Each path below is one point turned by a fixed rotation once a step. After each direction that follows a path, write how fast that rotation turns it, in degrees a step (0 if it stays still).
Each turn is a multiple of 5 degrees from 10 to 175, or 0.
Each row of a path follows its step; steps can be skipped.
Path 1:
step 0: [  0  16  17   1  10  -3  -7   2   1  -1   1 -12  -3   8 -10  -2   6 -11
  -7  -9  -2   1  11  -3   6  -4  -1  -1 -12   2 -15   1  -2   1   2  -5
  -6  -4   5  -8  -7 -15   0  -8  11   1 -10  -7   8 -14]
step 1: [ -9   9   2  -4  -2 -11   9 -10   5  -7  -6   3   9   7   5 -10  -7  -7
  -7   1 -11 -10  10  -3   6  -5  15  -7   5   3   1  -3 -15  10   1  18
  -9  -6   0  -6  -2 -10   4  10   7   1  -1 -13  -4   0]
step 2: [  7   0   8 -16   2  -9   8  -9  -2  -3   4   8  13   0   4  15  -6   5
  -2   1  -6  -3   1  -4 -14  15  10   4  -2   0 -20  16 -13  -3  -4  -2
  -1  -3  -3  -2  -8   8   4   7   4  -4   3  -1  -3   9]
step 3: [ 16  15   9  -8  12   0  -2   4   4 -11  10 -17   2  -2  -4  -8   7  -8
  -3   6  -4   1  10  -6   0   9  -5  -5  -5   2  -5  10   1 -12   1   8
   7  -8 -14  -5  -9   7   2  -5   0   2  -5  14  -2  -5]
step 4: [  7  12  -2   3  -2  -7  -2 -12   0  -7  -4  -7  -9  -6   2   4  -2   4
  -2 -14 -12   5  15  -9   2  -7   5 -19   4   8  14  -9  -6  -6   4  11
  -1   0  -9  -3 -12  -9  -6  -3   4 -14  -1  -2  -7   3]
step 5: [ -5   0  20 -12  -7  -5  -1  -5   2  -4   2   0  -1  -9  -7  17  -2  -1
   8  -7   4  10   2   0  -5  -4  -1  11   1   2  -5   8  -7  -3   7   5
 -17   2   4 -13  -4  -8   5   3  10 -19   8  -6  -4   2]
step 6: [  1   4   2 -10  10  -2  -1   1   1  -8   3  -5  10  10 -15  -5   4  -2
  -5  14  18  -4   7   1   8   6   5   2   3  -4 -14   0  -5  -4 -10  19
 -10  -8   0  -9  -1  -5  -1 -13   1 -14   1   3   7  -2]
step 7: [  6  18  -6   0  -3  -5  -2 -12  -7 -14  -5  -8   3  22   2  10  -8  -1
 -12  -3  -4   5   6   1   0  10   1   1   4  11  -8  -6 -11  -4   1  13
   3  -1  -3   9   1  -2 -16   2  -6   2   3  -6  -3   3]
step 8: [ -8  10   7  -7  -9 -13   2  11 -16 -14  10  -6  -3  -8   4  14   1  -1
  -1   1 -10  -5   2   0  -9  13 -11   7  -6   9  -3  -1  -2   2  12   1
  -5  -7  -1 -10 -16  -2   4  -1   0   2   2  -8 -10   1]
Speeds:
[-3  4  1 -2 -3  0  1 -4  0  0  0  2  0  2  0  0 -1 -1 -5  3  1  0 -3  5
 -3 -2  4 -1  1 -5 -1  2  0  2  0  0  3 -3  0 -3  1  1 -2 -2 -2  1  0 -1
  2  0] : 70
[ 1  1  2  0 -1 -1 -2  3 -2  1  1 -1  1  1  0 -2 -2 -1 -6 -4 -3  3  0  1
  4  0 -3 -2  1  0  0 -2  2 -1  4 -4  1 -1 -4  0 -3  3 -1 -2 -3 -3  0 -3
  1  0] : 90
[-1  3  0  1 -2  1  1  0 -1  1 -3  3  2  0  1 -4 -1  1 -1 -1  0  2 -3 -1
  5  1  2  1  1 -2 -4  1  0 -4  0  3 -3  0  6  1  1  2  5  2  2 -3  0  0
  2  1] : 80
Path 2:
step 0: [  5 -13  -1  -6   4 -14  -3  -5  -6   3   1  -6 -10   5  -9  -7   7  -2
   2  -8   5   3  -5   3  -7   3  -5 -10 -11  -3   3  -8   1   6   8   5
  -2   9  -2  -6  -2  14  13  -7  15  15  -4   4  15  15]
step 1: [ -3  -9   6  -4  -5  -4  -4  -2  -6  -5  10   0   1   3   2  -4  -9  -6
  14  -9   5  -1 -11   7  10  -5  11  -4   1 -17   3  -2   4  12  -5  -4
  -8  -8  -3  -3  10  -7  12  -5  -7  12 -11  13  14   6]
step 2: [-11   4   4   0  -5   6 -16  -2   0   7  -6  -8   5  10   7   7  -2   3
   6 -11  12  11   6  17  12 -13  -4  -3   5   4  -3  -5  -5   7   3  -1
  10   6  -7   3  -9  -9   5  -6  -5   7 -10   3  10  11]
step 3: [  5   0  11   5 -13  -2   8   3   4   1  -7  -8  -3   4  -9  -7   2  15
   7 -12   7  -1  13 -10  21 -15   8  -8 -11  -3  -2 -12  -3  -2   2   5
   3   1  -8   7  -2  -7   1   5   8   0  -6   0   3  10]
step 4: [  1  -8  16   1  -7 -16   4  -7  -3   4   1 -14   9   7  -8   5  15  -2
   5 -12   6   5  -3  -9  14  -7   0   4  -1   3  -6   8   8 -12  -2  -1
 -12  10 -12  -8   0   4   2  -9  -6   9  -2   0 -10   1]
step 5: [  6 -10  -3  -3  -8 -18  -1 -11   3  19  -1  -6 -14   3   1  -4   5   7
  -5  -4   8  -4   0   9   5   2  -7  -4  -8   3  -1  14  -4   3 -13   1
  -6   5  -4   7   6  -1  -3 -11   6   8 -11  18   3   0]
step 6: [  0  -7   2  -3  -1   5  11  -9  -3  -4   2  -3  -7   2  -9   3   3  -8
  -3 -13   3  -5  -3   5   5 -14  -5  18 -11  -3   4  11   7  18 -14  -7
   5  -3  -1   6  -2  -5   4   4   0   8 -19   2   8   7]
step 7: [ -6   0   3  10   9   1  -3   0   7   7 -13 -17   4  11  -2  -3   2  -1
 -10 -16  -1   2  -3 -10   1  -4  -7   2   0  -9  -6  -3   1  12   4  -5
   8  13   7   1   0  -2  12  -3   3  19  -7   1  18   1]
step 8: [ -3  -7   7  -5   2  -2   5  -3   2   4  -1   3  -8  13  -4  -9  12   3
  12 -13  -5  -5   5  -4  -1  -2  14 -11  -3  -4   5  -8   7  12  10   7
  -4  -3 -14   0   2  -1   3 -15   8  18   1  -5  14   8]
Speeds:
[-4  1  1  2 -2 -3 -1  1 -4 -1 -4 -1  0  3 -1 -1  0  0 -2  0 -3 -5 -1 -3
 -2 -2  1 -1  0  1 -1 -2  1  1  4  0  1  3 -2  0  3  2 -4  2  1  0  0 -2
 -3  1] : 85
[ 0 -6 -2  1 -1 -2  2 -1 -1  1  3 -1 -3 -1 -3  1  2 -4 -3  0  2  0 -1 -2
 -3 -2 -2  1  1  4 -2  0 -4  2 -4  0 -3  2  4  0  3  0 -1  3  0 -1  1 -2
  1 -1] : 55
[ 0  0 -2  1  2 -1 -3 -2 -1  2  3  0  3  1 -2 -1 -2 -2 -2  1  1 -1 -5  5
 -2  1  1 -4 -1 -1  4  2  2 -1 -2  2 -3 -1  0  2  2 -3 -1 -1  0 -1 -2  1
 -5  4] : 85
Path 3:
step 0: [ -5  -6   7   4  10  12   5  10   6   2  -2  10  -2   4 -11  -1   0  -1
  -6  -3  -1   3  -1  -9   6  -5  -6   6  -4 -10  11  12 -23   2   3 -14
  -6  -3   4  13  -7   1  -4  -5  -1   5  -8   3  12   4]
step 1: [  1  -3  10  -4   3   5  -8   8   2  -2   6   6  -1   0 -10  -3   8   8
 -13   2   3  11  11  10   1  -1  12  -1  -2   3  -1   9 -14  -4 -14   0
   4  -2 -12  13  -7 -11  -8  -5  -9   2  -6  -2  16   4]
step 2: [  5   1  10 -10   1   3  -1   3   3  -1   7  -4  -6  12  -6  -4  -8   7
  -8 -21   4  -3  16   5  -4  -8  13  -6  -5  -3  -3   4  10 -12  -1   3
  -2  -4 -12   0   5   6   3   1  -7   7 -13   1  14   2]
step 3: [  3  -4  -8  -7   5   6   8   8   2  -1  -7   5  -5  -7  -5  -9  -9  11
  -6 -10   5   0   6  -2   9 -18   4 -15  -7  11   6  -4  15   3  16   0
   3   3 -15  -6  -7   0   3  -7   1   8   2   2   2   5]
step 4: [  3  -3  -4  -7   5   8  19  -3  -1   8  -3  16   0  -6 -13 -12  -6   3
  -4  -3   0 -13 -15  -6   6  -4   6  -9   2   5   9   4  -6  12  -5  -2
  -5   9 -11  -4   9   1  10  -1   1   2  -1   6   8   0]
step 5: [  5 -14 -15  -5  11   9   0  -7  -3   5  -3  16  -3  -7  -3   3  -7   0
  -3   0  -5  -1  -4  -6  18   6   4  -5  -7   1  -8  13 -15   4  -3  -5
   3  -8   0   4   3   1  -2   3  -8 -11  -9  -1  13  -3]
step 6: [  2  -3   0  -5  -4  15  -5   2   5  -6  -7  10  -7  -2  -2   1  -2  -8
   8  -6   3   4   0   5   1  -1   2  -2   2  -5  11  11 -13  -7  -2 -11
   3 -11  -2   8  -9   6  -3   0   1   1 -27 -12  14   3]
step 7: [ 10  -1   6  -8  -4  14  -5   2  11  -7  -3  -5   5   0 -13  -3  -4  14
  -3   6  12   0  11  10   3  -4  -4  -1  -2   7  -3  -1  -7  -5  -2  -6
  -6  -4  -3   9 -14  -1   0   2   3   8  -6  -1  17  16]
step 8: [  9  -3   7  -6  13   8   1   9   0   2   0 -13   3   3 -11  -8 -14   7
   5  -8   7  -5   3  -3   6   0   5   7  -5  -2   4   5   7  -6  -8   5
  -1   3 -19   5  -2  -2  -3  -6   0  18   2  12  15   0]
Speeds:
[-1  2  2 -2 -3  1 -2  1 -1 -3 -1  0  0  2  0  4  4  0  1 -1  3 -5  5  0
  1  2  0  0 -3  1  0 -1  4  0 -2  0  1 -1 -1  2  2  0  0 -2  0  6  2 -1
  1  2] : 65
[-3 -1  2  0  3  1 -2  4  0 -2 -2  3  0 -2  2  3  0  3 -2  0 -2  0 -3 -2
 -1  1 -3  2  4  3  0 -1  0  3  0  0  2 -1  1 -5  5  1  0  1  0  1 -1 -1
  4  0] : 65
[ 5  1 -1 -3  3 -1  3  1 -3 -2 -3 -1  3  1  0 -4 -4  0  0  1  1  2  0 -1
 -3  0 -1 -2  0  1  0  0  3 -2  1  3 -1  1  1 -4  4  0 -1 -5 -2  2  2 -1
 -1  2] : 65
[ 6 -2  1 -2  1 -1  0  0 -1  0  0  0 -2  0  3  3  1 -1 -1 -1 -3  2  2  0
 -1  6  5 -1  4 -2 -3  4 -2  2 -1  0  3  0 -2  0  1  0  1 -1 -2  0  2  1
  1 -4] : 95
Path 4:
step 0: [ -2  -5  -1   4   5   4  -8   5  -4  15   7 -10   6   5   3  10   2  -7
   2  -2   7   5  -8  -2  -4   7  11  -1  -9  15   8   4  -3   7  -2  -5
  22   0   7  -8  -2  -1 -14  -3  -4   8   4   9   2   0]
step 1: [  7  -3  -6   5  -7   6  11   0  -4   7   3  -2   3 -12  -5   8  -7   8
  -2   3   6  -3 -15  -7   5  -7   3   2 -13  -2   7   3   9  12  -4   0
  14 -12  -1   7  13  -9   0  12 -10   4 -10   4   0  -1]
step 2: [ -3   0  -1   3   0   7  -1  -9   1   7  10   0   2 -17 -10  -5  -3   1
  -8   4 -11  11   1  -9  -8   0   6   9   1  -1  -7   6  19   2   8   6
  13 -15   5  -8  -7   4  -8  -4  -8   4  -5  -4  -5   2]
step 3: [ -8   2   2   1   1   1  -6 -15  -2   0  -1 -11  11  -4   8   6  -2 -11
   1  15   6   7   6  10   1   0  10  -3 -13  -7   1   7  15  13  -9   1
   5  -9  -6 -10   5   8  -2  -1   5  -9  -3   7  -2  -1]
step 4: [  8  -2 -10   0  -3   2  -4   8   5   5   0  -3   5   4  -5   1   5  -6
  -9   4  -3   0  12   2  14   9  -7   4  -3 -19   4   9   8   0  -4   7
  -1 -15   7   0   7   1  -1  13  -2  -9 -17   0 -11  -1]
step 5: [  1  -5  -3   1  16   0   4  -8  -4   3   9 -13  -1   8  -8   1  -2  14
  -9  -2   3   5  17   1   2  14  -8   4 -10  -2   0  11  -1   6  -1   3
  -3  -7  11  -8 -11   8 -13  -6   8  -1   4  -2  -3   0]
step 6: [  0  10   1  -9   7  -2   6  -6  -2  -7 -10  -1  -2  -7   2  10  -3   4
  11  -6  15   1   9  -2  16   5  -1   5 -13   6   3  12   6   6 -10  10
  -1  -2  11   8   8  -1   2  -4  11   2  -9   0  -8  -4]
step 7: [ -8  11  -7 -10   5  -4   2   6   0  -5   6  -4 -19  -2 -10   1  -3   3
   6   1   4  -5   0  -4  -2   6  -1  15   3 -13  -1   3   7 -12   4  11
   1  -8   7   5  -6 -11  -4 -10   1 -12 -14  -6   0   1]
step 8: [-11   2  10  -3   1 -17  10 -12  -9  -5   9   3   5   5  -4   7   3  -6
  13   2   3  -1   4  11   0  -3  -2   3   4  -6   3   0  -6   1   0  15
   6  -3  16  -4  -5   4  -6 -12   3 -12  10   2   4   7]
Speeds:
[ 1  2 -2 -6 -1  0  1  1  1 -3  1  1 -3  2 -2  0 -1  0 -1  2  1  1 -3  2
  1  0 -3 -6  0 -1 -2  0  2 -1 -1 -2  2 -2 -2  3  0 -3 -1  5 -2  1 -2 -3
 -3  0] : 130
Path 5:
step 0: [ 13  -6   7   5   7  -6   1  10  -1  -4 -14  -4   0  -7 -11   4  -2   6
  -7  -1  -4   5   1  14 -10  -6   9 -12  -5   3  10  10   7  -5   0   2
  -7  19  -8  11  -6  -1   1   0   8  -6  12  -1   5  14]
step 1: [ 10  -2  -1   7  -3 -22   4   6  -4   2 -12   4  -1   0   2   5  -8  12
  -2  15  -9  -7  -5   9   4 -11   0 -14  -5  -4   8   0   0   4   4  -7
  -5  -6  -2   3 -13  -5   6   5   9  -8   4  -2 -19   6]
step 2: [  0   3  -9   4  14 -10  -7   8  -1   6 -10   8  -3  -6  -1   7   8  18
  -7  -9  -3  -1  12   9  -5   5   8   1  -2  -2  -4  11   7  10  -7   0
  -4   1  -9   7 -16  -3  15  10   5   2   3   0 -15   1]
step 3: [ -1  14  -2  15  14 -16  -6   8  -7   1  -1  -4   4  -2   7 -12   3   9
   6   6   9  -1   6  15  -2  -3   5  -2  -6  10  -5   1  -4   2   2   4
  -4  -8  -8 -11 -13  -6  -3   2  11   2 -10  -7  -6   9]
step 4: [ -3   5  -7   2  10 -11   2  17  -5   1  -5   4  15  -3  -9 -11  16   1
   4   5  -4   1  -1  11  -4  12  -6   9 -12   7  -3   6   5   0  -3  11
  -2  -1  -5   9   4  -3   4 -12   2  -3  -6   9 -16  10]
step 5: [ -2   2   6  -6   5  -8  -3  10  -4  -4  -5   1  -6   6   2  -7  15  -4
  17   5  11  -2   0  18   4   2   0   4  -8   4  -3   6  -6  13  -4  -6
 -12  -4   2  -8   7   1   4   1   1 -13   8   4  -4  22]
step 6: [ 10  -3   7  -7  -6   4   5  -2  -2  -2 -10   1   6   9  -7 -10   6 -10
   0   1  15   1   7  16   5   6   5   3 -13   0   1   2  21   7  -2   7
   1   5  -1   0  -3 -12   5  -4   7   2   8  -4 -17  13]
step 7: [ -8  -8   4 -16  -5 -10  -5  -4  -1   9  -5   6  -9  -2   2 -10  14  -5
   7   5   2   6  -3   9   2  -8   6 -14  -1   7   1   3  13   4   7   8
 -15   0   3  12  -2 -10  -9   8   7  -2   6  -9  -7  11]
step 8: [  0  -1  -3 -18  12 -10   2  -7   6   2  -3  -3  -2  -5   2  -6  -4   4
   2   1   2  -2 -12  20   6   6   9   0   1 -12  10  -2  10  -2   0  11
  -1  -7 -12   7   3 -14   6   7  14   4  11   1  -6   1]
Speeds:
[ 1  3  0  1  0 -4 -1 -1 -2 -4  4  1 -1 -2 -2  2  0 -2 -2 -1  2  1 -1  1
  3 -2 -2 -2  2  0  3  7 -2 -2 -1 -2  1  3  0  2 -1  1  3  1  2  0 -4 -1
 -2 -2] : 35
